(in the rows, 128 means zero)
One turn moves each row of this set onto another row. After a few examples, where does it send each row asked below?
rabu: [124 160 169 136 162 164 126 136 139 113 123 126 123 133 111  92 146 104
 107 127 147 124 147 132 123  84 159 160 123 126 163]
riveg: [168 151 140 122 187 160 134 131 142 115  77 114 126 103 149 119 115 177
 128 135 123 117 127 139 126 111 156 156 148 148 127]
puga: [126 163 172 137 164 167 126 136 132 110 131 117 115 136 118  95 151 110
 106 118 149 129 144 126 127  99 160 174 116 122 165]
Sak: [152 151 161 120 169 175 111 145 123 108  99 113 118 134 164 117 144 122
 108 112 152 127 151 114 122 108 137 147 143 151 122]
gamu: [153 123 128  95 131 130 129 109 134  95 143 132 157 139 129 134  99 141
 109 145 144 108 119 109 131 134 146 152 127 139 147]
nifi: [128 152 129 123 149 166 127 125 110 123 133 146 123 112 149  92 125 155
 145 145 125 115 122 127 102 162 157 132 122 158 137]
reb: [132 125  74 138 138 162 138 114 107 114 115 129 114 103 140  92 150 123
 116 111 137 108 114 116 130 120 178 163 124 152 160]
Rakit: [134 154 123 151 140 181 126 104 122 102  91 144 158 101 114 104 112 147
 104 139 144 129 142  59 146 123 143 154 132 116 137]
moso: [139 164 149 139 192 156 147 117 150 120 111 126 129 109 106 103 120 156
 125 144 124 115 122 149 129 100 173 180 128 121 170]
vog: [149 111 146 135 131 156 134 145 133  65  84 137 154 148 121 129 130 134
 100 112 111 125 103 119 121 132 186 158 144 120 147]
ziv: [141 113 136 147 162 185 134 103 131 125 115 159 104 126 138 144 141 158
  88 122 115 104 109 116 145 125 137 166 159 111 128]
rero: [135 129  85 101 121 152 120 107 130 135 120 121 138 112 113 118 114 129
 110 116 131 122 123 135 141 137 141 171 119 141 147]
Loga: [139 164 151 146 191 149 149 119 138 123 112 124 128 117 108 106 122 165
 122 134 130 122 121 147 134 113 173 194 120 118 165]
gati: [118 123 122 121 165 190 135 106 130 107  98 149 150 111 130 134 135 104
 109 102  80 117 114 127 121 135 164 161 137 120 149]
vun: [155 119 141 117 139 180 123 120 153  81 103 122 147 124 117 147 126 125
 109 102  85 111 114 127 121 147 167 163 133 116 150]
makal: [165 153 140 128 196 155 135 128 129 121  79 119 131 115 155 128 115 177
 124 129 133 120 129 136 129 123 151 165 147 147 123]
nenak: [155 141 140 165 122 191 135  95 142 118  93 132 123 113 124 110 100 143
  95 132 131 102 142  72 147 128 172 164 115 133 143]
veve: [151 119 117 133 148 141 146 116 111  75 139 140 133 129 155 109 134 135
 115 139 149  94 109  89 120 117 183 143 132 150 159]
vimoz: [142 166 122 132 130 145  88 140 133 104 114 157 116 139 126 100 121 138
 125 137 158  95 115 135 110 145 158 162 113 136 166]
sanad: [152 119 136 150 148 191 116 130 127  95 141 132 127 114 113 141 164 157
 101 115 118 135 130 106 145 133 142 154 162 120 123]
kar: [154 147 161 118 157 168 114 150 132 108  89 114 120 128 154 108 140 124
 110 118 147 126 151 123 120  95 143 135 143 152 119]
zul: [146 150 136 146 142 192 137  98 122 108 102 137 135 108 119 103  96 130
 117 138 124 114 146  53 151 126 160 157 119 124 137]
fif: [151 130 140 147 147 167 108 146 109  83 134 152 126 129  98 125 135 135
 116 116 114 145 132 102 169 114 177 180 143 121 123]
kek: [140 124 139 144 162 162 127 120 113 113 109 179 102 141 122 127 112 136
 103 123 111 115 110 112 169 106 172 192 139 113 128]
Liri: [143 144 127 171 120 179 126 101 141 111  82 139 147 107 120 111 117 160
  82 133 152 117 139  77 142 126 156 161 128 125 142]
vogin: [122 158 121 121 147 152 124 133 117 112 115 156 119 134 134  84 119 160
 133 157 149 110  97 127 105 153 146 150 131 129 163]
koper: [147 159 129 134 131 158  91 132 126 114 132 147 121 116 140 109 127 133
 138 124 134 101 141 134 107 154 169 146 104 166 141]
bima: [113 116 128 139 157 165 146 129 109  90  78 164 156 135 133 115 138 113
 101 112 105 129 103 119 121 121 183 156 149 123 146]

vog turns into vun
rero turns into reb
fif turns into sanad
Now these:
moso turns into rabu
vogin turns into vimoz
Loga turns into puga
zul turns into Rakit

One turn moves each row of this set onto another row. After a few examples, where does it send each row asked below?
dag: [116  87 101  98 131 166 114 143 126 119 111 141 153 147]
Nogud: [140 111  84  74 112 146 107 126 132 131 155  98 130 119]
mivod: [175  85 104 104  92 176 127 117  88 110 159 138 166 158]
Lim: [154 103 102  75  97 169 107 109 109 130 166 147 174 111]
rav: [140 135  96 106 115 171 130 164  78 134 155 150 139 150]
remiv: [128 109  97 102 101 162 105 130 153 122 141 113 142 113]
zazo: [160 120  91  92 126 146 123 154 104 159 168 117 166 120]
vonom: [139  96 109  97  99 169 126 132  95 115 187 157 174 147]
kolo: [111 103  78 102 123 154 108 129 131 109 146  95 138 124]
rad: [130  88  84  97 132 157  89 133 131 106 142 100 148 126]
Muga: [143 116  96 101 113 171  87 144 138 130 135  99 141 120]
seza: [134  94 100  94 116 148 129 136  74 137 188 146 166 146]
tosa: [115  85 109 106 121 189 100 134 121 113 140 111 180 155]
vil: [101  90  86  73 127 150 127 115  97 128 149 110 149 149]
kegez: [141 119  96  99 124 161 122 155  63 144 176 130 155 152]
zaf: [140 139  92 112 119 160 125 156 104 160 145 123 157 114]
tigi: [111  96  96  86 109 170 135 125 129 106 167 106 165 160]
zif: [114 105  77  97 123 164  93 122 119 109 140  94 137 124]
lik: [126  99  83 102 126 158 101 138 137 106 152  91 147 129]
duli: [130 144  98 114  98 184 115 137 108 145 136 137 159 110]
zezu: [155  92  94 126 119 151 137 139  68 147 152 115 161 154]
fabog: [137 127 103  94  86 189 109 114 112 128 148 149 168 108]
megod: [130 119 106 114 108 180 118 149  84 128 138 171 149 140]
neki: [153 123  93 131 103 174 143 145  75 134 144 115 147 158]
kika: [172  90 104 106  91 175 124 116  84 116 155 147 167 160]
mupo: [152  92 102 116  91 185 117 109  74 118 130 150 156 146]
Vumi: [153 122  93 131 104 169 142 141  73 141 148 121 153 161]
Pigib: [169  82  99 108 105 148 141 125  86 130 163 141 165 159]
voki: [128 108  88  73 135 178 100 136  87 127 138  95 147 161]
gupil: [158  94  94 124 116 148 137 136  71 147 156 125 164 159]
gevak: [131  94  82  86 125 155  96 127 134 101 137 110 136 124]
guted: [129 108  79  86 119 169  93 125 129  98 141  99 134 128]
subub: [138 107  87  88 124 150  90 136 123 142 132 103 132 113]
vepi: [166  77  97 106 108 143 147 127  88 129 162 135 162 154]
buta: [139 117  90  75 126 175 123 154 123 111 127 120 134 163]
rizok: [144 121  94 125  91 174 143 126  78 130 132 146 143 153]
fefef: [165  99  97  74 117 150 111 130 103 146 177 128 176 117]
nav: [136 105  91  83 105 164  91 117 126 127 165  87 148 120]
mek: [141 116  94 124  90 175 144 125  82 124 126 145 137 147]
vav: [137 104 114 112  99 190 106 137  90 116 160 166 171 143]
gim: [119  93  97  98 104 159  92 112 133 130 149 106 152 108]
Pizom: [152 101 101 117  89 181 121 111  74 123 132 154 156 152]

rad turns into gevak
kegez turns into seza
mek turns into neki
Now these:
Muga turns into subub
tosa turns into dag
fefef turns into Lim
Pizom turns into rizok

One turn moves each row of this set onto another row. After a few examples, where does it send each row asked below?
Bobo: [152 123 161 124  98 177 125 105 146 162 144 111 157 135 169 155]
ran: [122 131 129 126 104 153 109 120 139 167 142 100 198 105 147 123]
zug: [136 118 163 133 120 131 127 149 140 139  84 134 177 104 166 144]
nef: [116 140 130 115 122 153 126 127 123 180 147 109 179  98 144 111]
Kovub: [150  98 152 132 113 162 131 109 139 142 126 102 166 158 190 134]
lag: [130 130 144 127 120 144 147 157 143 157 102 144 177  85 159 134]
Lus: [140 125 147 131 125 144 133 132 157 139  82 154 151 104 162 131]
gid: [123 113 130 132 108 161 113 118 141 185 142  97 185 111 147 119]
Refif: [148 121 150 145 106 139 143 140 140 139  91 143 162  98 166 148]
bute: [138 128 154 121 113 123 123 112  99 131 143 136 130 121 158 114]
Nede: [143 112 150 145 117 134 142 138 145 145  82 130 178  95 167 134]
von: [154 110 122 115 139 146 166 166 147 148 124 125 165 144 149 115]
legi: [140  93 168 124 106 151 122 111 158 143 130 139 154 129 185 150]
Deda: [127 134 131 121 122 178 111 116 153 184 124 106 172 116 141 113]
Nomu: [165  99 120 122 124 153 154 144 152 151 142 113 154 159 141 124]
Barat: [119 120 146 110 119 152 104 126 148 181 149 103 181 113 134 128]
Davan: [132 142 140 115 130 132 121  97 118 133 123 139 126 119 154 111]
Tobof: [143 115 141 131 111 144 137  80 137 136 137 119 148 131 181 155]
zok: [172 110 120 126 131 143 169 136 148 145 126 108 154 151 139 128]
Robof: [122 114 153 121 111 154 105 121 140 183 141 105 180 103 145 107]
dit: [157 114 119 116 140 163 142 133 154 151 118 111 152 163 144 105]
Paf: [149 128 143 135 104 137 141 148 154 132  99 143 180  98 158 151]
nel: [166 108 125 113 122 144 149 154 153 132 142 119 164 160 142 123]
vupad: [134 133 144 110 115 118 117 115 106 121 152 128 148 127 155 110]
rozug: [147 134 155 110 120 126 131 111 111 139 153 131 125 123 141 115]
bimik: [156 104 116 120 141 137 155 139 152 144 126 101 169 158 141 134]
des: [135 136 132 108 136 123 146 127 103 135 147 130 140 126 154 104]
zono: [144 148 153 110 125 122 128 115 104 130 141 125 133 126 144 135]

legi turns into Bobo
bute turns into Nomu
Davan turns into dit
Now these:
Nede turns into Robof
des turns into von
bimik turns into zug
vupad turns into nel

One turn moves each row of this set onto another row. After a few examples, where does it send each row asked below?
ger: [105 169 113 126 132 108 119 146 132 128  91 109 124]
Seg: [100 167 126 138 111  75 126 126 104 113 137 121 122]
fuz: [116 181 138 135 122  80 131 122 103 120 129 127 119]
mino: [145 149 104 133 129 101 125 117 130 149  81 120 136]
refus: [128 160 109 119  97 102 115 134 151 137  87 116 129]
laz: [ 95 165 111 121 118 126 117 144 119 123 104 114 132]
Kidu: [130 142 167 142 128  95  86 103 132 140 111 116 109]
gigov: [145 113 118 113  99 129  88 113 111 130 112 114 146]
saraf: [127 116 163 124  95 123  85 129 104 122 126 103 126]
pog: [132 128 165 129 100  97  81 133 138 125 117 100 112]
guv: [150 127 164 144 132  95  90 113 128 139 111 106 115]
daf: [143 131 127 105  86 117  80 123 141 127 109 113 134]
rep: [105 156 124 134 114  76 131 134  82 113 128 114 123]
kosed: [111 157 105 137 149 108 124 134 118 134  93 112 130]
tabef: [106 125 157 132  99  91  76 124 129 125 115 102 109]
Rosuf: [118 177 128 124 116  70 135 120 102 116 126 128 121]
lator: [131 134  97 127 116 128 126 117 100 142  96 123 150]
Gelo: [126 141 120 117 119  74 125 117 126 135 140 150 144]
Fola: [138 131 120 107  80  97  83 120 140 143 102 119 137]
vori: [139 158 137 101 116  93 132 125 106 136 131 154 144]
pupi: [141 118 116 104  83 115  90 119 106 143 103 119 147]
fum: [115 113 159 123 103 114  87 129  85 126 110 101 118]
Bazav: [122 141 165 144 137  94  87 106 128 137 124 113 111]
fene: [139 131 168 133 132 117  96 108  87 141 105 115 118]
Samod: [138 143 130  92 107  78 132 149  95 129 116 135 138]
ret: [107 167 122 124 107  73 132 123  99 111 131 126 124]
Gebim: [145 114 161 139 127 120  95 111  95 136 120 110 128]
dap: [160 126 122 114 111 112  98 104 104 156  94 125 145]
popu: [113 159 119 124 113  75 137 124  84 112 128 124 127]
sotud: [159 139 125 116 107  94  91 106 139 156  94 124 136]
Dise: [115 124 163 120 112 111  89 137  84 123 115  97 116]
nidid: [125 127 115 109 111  58 124 140 114 128 125 132 139]
dutib: [121 171 135 131 125  81 136 131  80 118 120 119 120]
zale: [113 143 103 114  82 128 115 133 121 129 102 118 143]
Badi: [122 169 126 125 122  73 140 121  87 117 121 126 123]
vifi: [164 136 130 114 113 101  87 117 146 139  93 112 128]
Zivi: [ 99 152 103 133 136 128 122 132 106 130 105 117 138]
pari: [166 117 122 121 125 113  95 107 114 142  97 114 139]
fab: [105 125 157 133 112  86  80 132 123 122 121  95 109]
tipe: [132 140 172 132 138 119  97 112  89 136 118 114 117]

guv turns into pog
tipe turns into Bazav
Now these:
fene turns into Kidu
Badi turns into Rosuf
vifi turns into daf
mino turns into refus
Zivi turns into kosed
Fola turns into pupi
fuz turns into Seg
vori turns into Gelo

One turn moves each row of this set onto another row. After a few examples, where does it send each row asked below?
loto: [129 136 156 119 144 119  80 114 110 131  99 109  95 138 150]
Fel: [125 148 128 123 144 110  94  95  82 126 107 129 101 138 147]
kibun: [110 142 168 127 155 111 117 110 100 130 116 124 135 119 102]
retum: [ 90 147 170 128 128 107 136 142  79 126 105 116  91 123 137]
Matop: [136 159 110 145 161 107 105 140  79  96 115 104 137 167 146]
soroz: [130 137 117 131 152 122 113 101  81 150 115 106 143 135 148]
Meri: [152 154 139 120 156 121 114 155  83 101 115 100 114 179 162]
Rufo: [132 146 146 117 178 113 107 165 120 112 134 111  99 158 141]
gine: [105 128 128 130 118 121 103 150  71 131 101  93  96 119 157]
lobaf: [122 146 163 138 167 122 103 161 110  89 128 110 129 149 109]
sos: [123 143 156 130 167 123 103 173 105  83 128 104 121 141 113]
dod: [ 97 128 121 125 123 127 125 151  70 123 123  81 107 117 154]
getag: [138 150 109 132 170  93 139 150  94 117 120 105 151 141 126]
Ruzim: [ 98 122 145 134 120 125 114 157  82 129 103  93 114 102 132]
kod: [120 126 167 115 155 139 110 118 111 141 128 127 109 121 128]
puzuk: [135 148 109 134 172  97 137 154  99 118 121 102 152 142 132]
Bel: [133 128 139 134 137 121 119 107  92 133  90 109 149 113 126]
los: [131 137 116 125 149 122 122  98  81 148 115 120 134 129 150]
rud: [155 154 140 118 152 117 102 151  93 113 119 108 114 179 163]
bir: [125 144 164 140 167 123 106 161 115  88 124 106 125 143 111]
petu: [135 130 159 118 140 132  87 110 104 129 100 116  95 134 147]
Zuga: [ 91 141 154 126 124 126 142 139  54 112 129  95 113 132 127]
siz: [124 156 132 122 150 104  97  93  80 134 111 123 106 150 149]
peze: [ 96 145 147 122 123 126 133 135  50 113 129  96  97 144 144]
Lof: [118 127 170 119 159 140  98 120 111 143 131 114 113 129 127]
zal: [142 143 157 130 156 117 134 162 102 112 118 105 165 144 116]
Kevi: [ 99 143 158 114 115 105 134 151  80 114 102  95  91 127 151]
monu: [ 92 124 140 122 126 132 124 159  81 120 127  83 103 112 143]
pofeg: [141 158 107 147 160 107 106 138  83  96 110 100 133 162 149]
mozir: [139 143 160 128 159 123 141 166  94  99 116  98 154 148 118]
deped: [ 96 152 141 133 123  98 142 132  63 128  98 113 105 127 150]
delav: [137 155 103 137 159 107 108 152  75  90 114  97 134 156 144]
bunu: [112 136 159 128 149 116 115 109  98 124 111 131 131 109 103]
Tagel: [104 131 155 126 135 141 125 136  56 137 128  99  88 141 141]
gom: [100 143 147 120 113 100 145 147  73 116  98  92 111 121 147]
gole: [134 148 149 113 175 109 106 162 116 111 135 114  94 157 135]
vak: [143 142 159 129 156 111 134 162 103 111 111 101 161 148 115]
Led: [130 153 146 111 171 110 114 172 112 103 132 114  99 156 150]
sif: [132 153 117 127 167  96 145 163  94 109 119 107 152 138 137]
godi: [102 129 143 135 133 135 143 134  50 138 122  96 118 129 128]
Lafa: [126 133 140 136 142 108 114 111 100 135  90 102 153 113 124]
bala: [155 153 141 117 154 112 104 152  94 113 112 104 115 181 158]

sif turns into delav
peze turns into Kevi
Now these:
lobaf turns into vak
bunu turns into Bel
godi turns into deped
siz turns into loto
pofeg turns into rud

